One turn or mirror swaps these rows in pairs. Which row does each one swap with?
J347: [-2.20  1.88 -1.89 -2.68 -0.79  2.00  3.03 -0.91  2.64  0.05 -3.75 -2.87
 -0.76  1.83  0.37  1.21]
J591: [ 0.42  3.21  2.17 -0.26  2.18 -2.26  1.55  0.18  0.50 -0.85 -2.62 -1.17
 -3.99 -2.10 -0.93 -0.68]
J918: [-0.46  3.89  1.78 -1.67 -1.17 -4.41 -1.68 -1.86  2.53  0.21 -2.76 -2.61
  1.92 -1.63  1.23  1.36]
J560: [-0.19  3.68 -1.87 -0.91 -1.29  1.01  3.74  0.42  1.36  0.05 -1.82 -1.17
 -1.48 -1.46 -2.52  0.11]
J962: [-1.39  3.07 -0.36 -4.04  0.81  1.03 -4.72 -2.44  1.72  0.19 -2.53  0.02
  0.35  2.24  1.49  0.08]
J63: [-1.29  2.24  1.51  0.66  0.80 -3.13 -2.17 -1.56  3.48  2.23 -1.64  0.51
  1.24  0.64  3.83  1.95]
J88: [-1.50  1.18  4.34 -4.06 -0.21 -0.82 -0.05 -2.98  2.97  1.27 -1.15  0.10
 -1.42  1.91  0.93  3.20]
J459: [ 0.10  0.12 -0.75 -1.94 -0.44 -0.56 -2.60 -1.80  1.06 -1.27  0.13  1.51
 -0.78 -0.51 -1.89  4.95]
J216: [-2.12 -1.16  2.85 -0.62 -2.05 -0.86 -0.24 -3.97  2.06 -0.56 -4.63 -1.06
 -0.07 -0.13  1.05 -0.73]
J509: [-2.69 -0.74 -0.29 -3.50 -0.70  0.09 -0.96  0.03  0.57 -1.52 -3.32 -0.89
 -2.67  1.43 -3.68  1.85]
J367: [ 1.29 -1.69 -0.74 -1.90  2.33 -0.02 -0.25 -0.93  2.64 -0.12  1.20  0.11
  1.78 -1.00  2.66 -1.99]
J990: [-3.18  2.25  0.07 -1.37  0.27  0.40  0.16  0.12  2.61 -0.28 -2.22  2.26
 -3.16  1.67 -4.02  2.26]
J556: [-3.68  0.44 -2.42 -1.40  0.65 -0.86 -1.56 -3.58  4.65  0.37 -4.00  2.37
 -2.56 -0.59 -1.08 -0.53]
J247: [-1.34  2.62  1.46 -1.85  2.25 -2.19  1.69  0.88  0.43 -0.78 -0.69 -1.96
 -5.03 -1.33 -0.57  0.48]
J390: [-0.32 -0.46  0.05 -3.81  1.34  0.89  0.98 -1.90  2.32 -1.20 -1.07  1.07
 -1.23 -1.97  3.66 -2.53]
J890: [-0.17  3.12 -0.02  0.40  4.19 -3.33 -0.37  1.21  2.12  0.67 -0.95 -1.50
 -3.46  0.51 -1.12 -0.24]
J164: [-0.54  0.53 -0.87 -3.00  2.83 -2.05 -1.10 -0.57  5.93 -3.30 -1.52  1.21
 -0.22  0.02 -2.07  0.34]
J439: [-1.43 -0.25  0.92 -1.45  0.70 -3.63 -0.59 -1.90 -0.44  1.07  2.24 -2.49
  1.24 -1.40  1.34 -2.03]
J565: [-2.24  2.78 -3.38 -3.18  3.60 -2.58 -2.44 -0.75  1.46  0.43 -2.01 -0.03
 -2.03  0.74 -0.41 -2.94]
J699: [-3.27 -1.94  0.40  0.16 -1.91 -2.13  1.08 -2.06  1.01  0.84  1.29 -1.36
 -0.95 -1.79 -2.24  1.73]
J460: [-0.38  2.70 -0.72 -0.41  0.28 -3.30 -1.36 -0.88  2.31  1.40 -4.19 -2.40
  1.69 -3.51 -1.18  1.96]
J548: [-0.11  1.47 -3.09 -4.37 -2.32 -1.02 -1.38  1.55  0.31  1.91 -1.83  1.20
 -0.18  2.13 -0.01 -0.10]
J665: [ 0.80  2.54  3.16 -3.35 -0.37 -0.44 -0.27 -3.45  3.47  0.65 -0.61  3.55
 -0.78 -1.79  0.16  0.58]
J542: [-2.40 -0.34  2.02  0.44 -2.01  0.92  1.83 -3.41  3.46 -0.63 -1.35  0.43
  2.15 -1.34  0.60  0.24]
J211: [-1.45  2.77  0.80 -0.34 -1.56 -0.39 -0.94 -0.61 -1.42  1.21 -0.47 -4.68
  0.49  1.78  0.37  0.88]
J930: [-1.38  4.71  0.41 -0.91  3.79 -2.39  1.51 -2.67  2.74  0.21  0.13 -2.75
 -0.12 -1.74 -1.96  0.16]
J35: [-0.21  0.79 -1.36 -3.13  1.51  0.57  1.32 -2.26  1.20  2.91  1.41  2.62
 -0.36  1.40  0.43 -2.53]
J436: [-0.01  1.79 -1.92  3.04 -1.83 -0.55  0.16 -2.98  1.53  0.30 -4.23  0.20
 -0.96  0.08  1.29  0.63]
J602: [-1.85  1.23 -4.10 -1.62  0.59 -0.16 -0.68  2.61  1.50  0.82 -0.35 -0.92
  0.89  1.35  0.37  2.98]
J184: [-0.11 -1.03  1.12  1.78 -1.25 -2.94  2.98  0.18  2.19  0.61 -0.21 -0.06
 -0.86  1.61 -0.05 -1.86]
J200: [-2.92 -2.22  0.03 -3.56  1.65 -0.84 -0.75 -2.07  5.00  0.92 -0.49  1.25
  1.88  0.11  1.33 -1.86]
J111: [ 1.38 -0.91  0.13 -4.04  1.14  1.31  0.62 -0.80  0.92 -1.41 -0.77  1.75
 -0.67 -2.47  1.12 -1.91]
J887: [-2.04  2.52 -4.56 -0.18 -0.44  0.44 -1.13  0.71  3.14 -0.55  0.60 -2.19
  0.85  1.80 -1.14  0.46]
J892: [-2.13  2.81  0.25 -2.17 -1.79 -2.61 -0.29 -1.53  0.94  1.42  0.00 -4.49
 -2.79  1.08 -3.26 -0.56]
J873: [-1.28  2.34  2.01  0.56 -0.37 -2.61 -3.57 -2.60  4.04  1.46  1.25  0.88
  0.25  2.06  1.61  0.48]
J832: [-4.20  1.33 -0.02 -0.01  1.89 -3.60  1.37  1.30  2.58  1.99 -1.16 -2.66
 -2.07  1.26 -2.59 -0.12]
J712: [ 0.79 -0.47 -1.51 -2.82 -1.37 -1.37 -2.11  0.33  0.28  4.08 -2.25  2.64
  0.34 -0.06 -0.41  0.53]
J764: [-1.45  0.78 -0.69 -4.90 -1.42 -0.07 -2.48 -4.80  3.77  0.69 -1.20 -0.39
  0.08  0.57  0.47 -2.92]

J591 pairs with J111
J873 pairs with J887
J247 pairs with J390
J930 pairs with J35
J990 pairs with J542
J602 pairs with J63
J665 pairs with J560
J460 pairs with J712

